Each path is a new rotation, seen through one point. The rows after it are directions, each followed by how far the rotation turns it, in deg/step (0 if it stays put).
Each turn is a multiple of 5 degrees from 10 to 175, or 0.
Each row of a path follows its step; steps can be skipped.
Rotation 1:
step 2: [ -8.7  20.0 -17.8 -16.9  -8.4  23.5 -34.0 -20.5 -16.7  -1.3   0.0  12.0
  -9.6  19.6 -11.0   0.6  11.9   8.0   1.0   9.7 -24.3 -18.7  -0.5  -6.7
   6.8  24.1  20.6 -28.1   6.7   8.9   6.8  -9.4   9.5  -5.1 -13.7  12.2
  -6.8 -32.8  48.4   4.2  -3.3   4.7  29.1  15.6   1.5 -11.8 -29.4  16.6]
step 6: [  9.6  -9.5  24.3 -31.0  14.7  29.2 -14.7  18.1 -15.7  12.1  -4.0  13.9
  -3.4  -9.6 -27.6   1.0 -32.4   0.9  -8.6   7.2  -0.4   1.1 -10.8  10.8
 -15.9 -22.2  11.2  29.4 -17.5  -8.2   9.7 -21.7 -13.1   6.0 -11.1 -22.1
  -3.5  28.4   3.5 -14.7  -9.0  -7.8  29.4   6.0  44.1 -19.4   3.6  -4.6]
step 7: [ -5.6 -12.3  25.4  23.3 -37.7  -0.1  12.4  15.9 -12.4  23.7 -48.2 -17.0
 -24.0   8.1  -0.1  17.4   5.0   4.7   6.6   9.8 -18.0  -6.3   4.0  10.6
   4.7   9.9   4.3  26.0 -16.7  16.3  10.4  -0.7   1.8  34.4  -5.8 -17.4
  12.7 -30.5  22.5  15.8  -4.2 -18.0   9.0   3.0  -8.1  10.6  19.0   0.8]
step 8: [ 15.8  -5.0 -10.8   7.1  -2.8 -23.2 -12.4  -1.6 -44.1 -16.6   2.6  27.3
 -27.2   2.0  30.4 -17.8   8.9 -10.1  -3.9  -3.0   5.8 -11.3  42.1  -5.3
 -16.5   7.0  16.3  23.4  -9.6   5.4  -3.1 -15.5  11.1 -23.6  -9.0  -7.6
 -26.7 -24.4  18.1 -24.3  -5.3   9.1  -4.7 -16.4  10.0 -13.7   6.6  23.1]
step 13: [  2.0   5.6  28.7 -18.6  -0.4  -0.6   6.9 -10.0   0.3 -20.4 -21.6 -15.9
 -11.5  12.4   2.4   3.6 -15.2   3.4  25.4   4.8 -17.6 -20.0  32.0  -7.3
  13.0 -16.5  -2.1   6.8   9.7 -10.4  33.2 -10.1 -37.4  19.3 -15.2 -16.5
  -5.5   5.6   7.8 -19.5 -36.5  37.1  13.3   6.0  -7.0  -2.9  28.0 -12.8]
step 15: [-23.7 -14.9 -18.4  10.8 -12.7  19.8   9.1  12.4 -14.4   5.0  -0.4   6.6
  29.3 -15.8  25.7  -8.6 -10.4  -5.0  -3.4  22.0 -22.0  -5.1  10.6 -31.0
 -16.9   4.7   9.1  18.4  -8.3   0.7  10.0   1.7   4.1  -2.9 -10.3   3.3
 -14.4  -5.2  16.7  -5.8   8.7  23.2  17.2  -8.8 -14.9 -56.3 -39.3 -16.5]
step 17: [ 47.9  -4.6 -10.7 -14.3   0.3  12.7  -1.8  11.0 -11.0 -21.0 -18.2 -17.3
 -18.6   8.3 -10.9   9.3  27.1  10.3 -34.2  -1.7 -23.6  -7.9  -5.6  -8.1
  29.2  -4.6 -15.9  -0.5 -36.6   1.8   1.9  -3.4  30.0   3.6  -2.0  32.4
  11.8   7.7  24.1   1.4 -19.5   9.6 -13.6   3.5   2.0 -15.0 -17.7  14.5]
step 19: [ -1.6  25.0   1.2 -53.4   9.2 -11.1  -9.7  12.5  30.9  -2.6  36.1 -26.1
  -5.9 -15.2 -20.1   4.4 -23.9  -1.6   0.4  -7.0   7.7 -28.8  20.0  -4.6
  -0.8  15.9   7.5  25.0 -15.5   5.3  10.4 -10.9  -2.3  14.7   7.3 -11.7
  -1.6 -28.7   7.5  22.9 -12.5  -6.4   7.3   5.2   9.7 -26.7  17.7   3.3]
step 20: [  7.7  -4.2  27.9  -7.1  -2.5   9.1  10.9  27.6 -27.2 -12.1 -26.5   8.5
   2.5   8.6 -28.6 -14.0  -7.9  12.5   9.9  12.9  -8.7 -35.0   0.4   2.9
  17.3   9.4 -33.6   3.8   4.2  25.8 -14.8   7.1  -6.6  28.5  35.2  -2.0
 -12.8 -15.5 -13.4 -11.1   4.0  23.9  -0.8 -14.8 -36.4 -11.4  -0.6  14.8]
[-5.1 -2.0 -1.5 -8.3 12.8  5.0  7.1  2.7  0.8  1.4  0.1 -0.5  3.4  1.0
  3.8 -7.2  3.8 -2.7 -3.7  0.3 -1.6  5.5 -0.1  3.0  0.3 -2.5 -2.2  0.0
  9.7 -6.7  5.7 -1.5 -0.5  4.6  0.1 -3.3 -6.5 -3.9  2.8 11.5  3.4  0.8
  8.5  3.8  5.1 -2.7  5.2  6.4]	110
[-6.2 -3.3 -0.6  4.7  0.3  1.0  0.1  5.2  5.7 10.0 -0.4  0.5 -1.1 -6.9
  6.5  4.8 -1.6 -6.0 11.6 -4.2  2.9 -5.5  4.5  0.2 -6.7  4.4 -8.0  0.1
 -7.3  4.6  0.1  1.4  2.3  0.2  7.9  3.7 -0.3 -4.1  1.0  3.0 -0.8 -8.1
  9.6 -1.6  3.4 -5.4 -2.6  3.0]	90
[  6.0  -7.7   2.0  -4.3  -3.0   1.4   3.5 -11.1  -2.2   4.9   2.7   3.7
  13.1   4.5  -1.9   8.5   4.6  -1.1  -7.6  -1.3   2.4  -8.2  -0.8  -1.6
  -2.7   7.3  -5.0   2.6   3.2   4.3   5.0   0.4  -7.5   2.8   4.0   0.5
  -0.1  -1.8  -1.7  -1.3  -5.1  -1.9  -2.0   3.6   7.6  -0.5   5.0  -4.5]	110
[  2.8  -6.0  -2.8   1.2  -6.0   3.6  -6.1 -11.0  -2.0  -3.2  -6.7  -5.9
 -11.4  -1.1   8.3  -0.1  -5.5  -1.2  -1.0  -0.1   0.3  -2.8  -1.9   2.1
   7.3  -4.8   6.7  -5.5   1.4   4.0   6.3  -1.9   5.8   1.4   3.2   4.4
  -4.8   1.4   4.7   2.4  -4.6  -5.6   3.1   4.2   6.8   3.5   7.4   0.9]	70
[-4.2  7.1  1.1  6.2  3.0  3.8 -0.4  2.5 -1.2  1.1  0.8 -0.7  0.9  7.3
 -2.6  3.4  5.6 -4.1  2.6  6.5 -5.6 -7.3  4.9  8.5  1.2 -2.9 -1.0 -6.4
 -3.7 -4.1 -6.3  0.0  5.5  1.9 -6.4 -6.2  3.2  2.1  3.6  2.9 -7.4 -2.5
 -7.2 -3.1 13.6 -2.8  5.8 -3.8]	65
[  6.3  -5.0  -1.6   0.6   1.4   0.3   8.8  11.8   3.1  -3.0 -11.5  -6.2
   0.6   9.9   2.0   4.1   0.1   2.8  -0.3  -1.7   4.5   2.3   4.3   1.6
   3.8   2.6 -10.8   1.8  -1.4   3.9  -6.4  -1.9   2.2  -2.5   0.6   1.1
  -5.8   2.1   7.4  -3.1   2.4  -0.5  -2.2   4.3  -2.7   9.1   5.1  -2.7]	110
[ -3.8   1.3   4.6  -2.8   1.7   5.7  -3.5   1.4   2.8 -13.3   2.7  -1.7
  -1.3  -4.9   4.6   0.4   2.8  -6.7 -10.5  -1.6  -9.6  -0.2   9.6  -9.0
  -5.9  -0.8  -2.2   7.6  -4.4   0.8  -4.0  -6.5  -0.5  -0.2   0.7   6.1
  -3.1   5.8  -4.5  -2.9   2.4  -5.9  -2.7   2.5   3.9  -0.2   1.1   0.7]	160
[  3.7   4.0   4.5   1.2  -1.6   4.9   6.2  -2.2  -2.2  -0.3  -2.1   2.1
 -11.3   5.2   5.7  -6.8   9.4  -0.9  -3.2  -2.8   9.1  -3.0  -4.8  -1.5
 -10.2   4.8  -1.5  -7.2  -3.7  -0.8  -3.7  -7.9  -1.1   9.2   2.4   4.4
   2.7  -0.5  -1.4   3.6  -4.7   6.2  -3.8  -2.6  -4.8  -1.6  -0.5   4.7]	115
